(in the rows, 128 means zero)
Rows swapped in pairs by one turn or mirror: which row each one swaps with
The rows were stretched afterwards, more along some directions than others.
j_575: [126 148 158 141 140 124 153 145 144 120  99 119 137 117 132 121]
j_967: [112 142 147 125 135 107 138 153 151 126 100 113 146 118 126 125]
j_161: [154 119 161 117 116 150 140 104 153 147 112 104 145 138 113  94]
j_753: [ 89 113  97 119 153 143 123 137 159 120 110 101 137 168 136 110]
j_416: [ 94 123 137 114 147 112 125 149 168 153  99 104 190 151 124 103]
j_629: [127 122 143 109 129 149 117 124 146 150 115  97 138 149 128  96]
j_520: [145 141 154 148 165 172 140 128 136  95 116  99 131 150 161  89]
j_949: [ 81 125 104 117 140 129 121 121 163 126 101  92 151 170 142 100]
j_409: [ 96 119 131 106 157 130 116 145 174 140 106 104 181 159 130 104]
j_447: [171 130 146 134 146 169 125  96 132  99 118  93 150 159 138  90]
j_20: [140 109 174 122 118 142 131 122 160 146 113 103 152 128 117 101]
j_415: [127 103  88 113 107 124 118 115 140 132 119 121 134 158  92 129]
j_210: [149 122  91 112 112 156 115 101 129 141 147 112 119 154 126 101]
j_380: [100 121 132 114 148 117 122 142 166 151 104 104 192 155 115 104]
j_53: [160 109  99 114 119 180 108 100 130 130 146 112 108 153 128 104]
j_306: [123 122 147 105 110 134 122 116 162 160 105 101 142 136 112 102]
j_541: [139 111  98 106 119 168 114  92 143 141 131  99 134 170 125  97]
j_310: [103 117 119 110 144 118 106 148 152 157 113 120 175 144 127 115]
j_301: [154 104 140 125 134 144 129 140 158 124 126 125 141 123 105 133]
j_231: [144 142 155 141 121 127 153 136 149 128 105 118 122 110 117 123]
j_238: [ 93 121  89 107 155 144 114 124 160 120 112  87 142 186 132 113]
j_751: [140 106 152 122 144 137 124 151 152 107 127 120 149 117 130 136]
j_834: [ 84 137 145 135 162 132 136 156 156 123  92  92 130 152 148 113]
j_544: [126 102 113 120  98 120 115 113 140 147 113 124 153 142  85 129]
j_480: [131 122 121 133 120 124 128 143 122 126 115 124 109 135 111 127]
j_735: [125 142 136 130 123 113 151 137 157 140  99 123 121 126 109 134]
j_898: [145 138 176 149 138 129 153 143 149 112 106 118 125 104 132 125]
j_585: [118 143 149 130 129 111 141 152 145 122 109 119 133 107 139 131]
j_611: [145 138 113 133 102 132 127 109 111 127 128 117 124 145 107 121]
j_114: [164 132 156 152 160 174 142 115 131  94 119  95 147 154 142  88]
j_523: [155 127  96 120 107 140 107 105 106 124 133 116 117 153 100 115]
j_495: [126 109 153 112 115 139 127 115 164 151 108 103 146 138 112 100]
j_810: [146 108 149 137 151 148 132 150 144  98 124 122 142 121 132 131]
j_206: [154 110  90 108 122 174 109  95 134 136 142 101 110 169 116  94]
j_837: [144 109 141 124 155 148 125 146 149 110 125 124 152 133 121 129]
j_208: [158 128 116 137 110 144 125 117 113 132 136 127 113 145  98 117]
j_505: [167 125 147 144 163 178 134 116 131  91 125  94 147 161 148  87]
j_894: [130 103 120 112 105 121 111 119 142 143 124 119 166 149  84 132]
j_99: [158 109 110 117 125 166 123 116 130 146 145 125 121 144 125 105]
j_339: [132 114 119 119 136 126 123 143 155 129 128 130 139 124 117 137]
j_870: [149 120  94 116 121 168 114 107 122 133 146 114 100 152 132  99]
j_747: [106 124 130 123 169 149 109 152 139 108 118  95 129 161 155  99]
j_964: [153 109 129 135 142 148 136 142 146 118 128 133 114 130 114 142]
j_182: [139 112 114 120  93 127 126  96 149 148 118 119 155 156  74 120]
j_537: [100 134 145 129 163 141 133 151 151 109  97  90 126 154 145  98]
j_912: [120 117 144 122 113 139 134 115 160 160 104 102 132 140 113  97]

j_238 is swapped with j_834
j_447 is swapped with j_310
j_585 is swapped with j_751

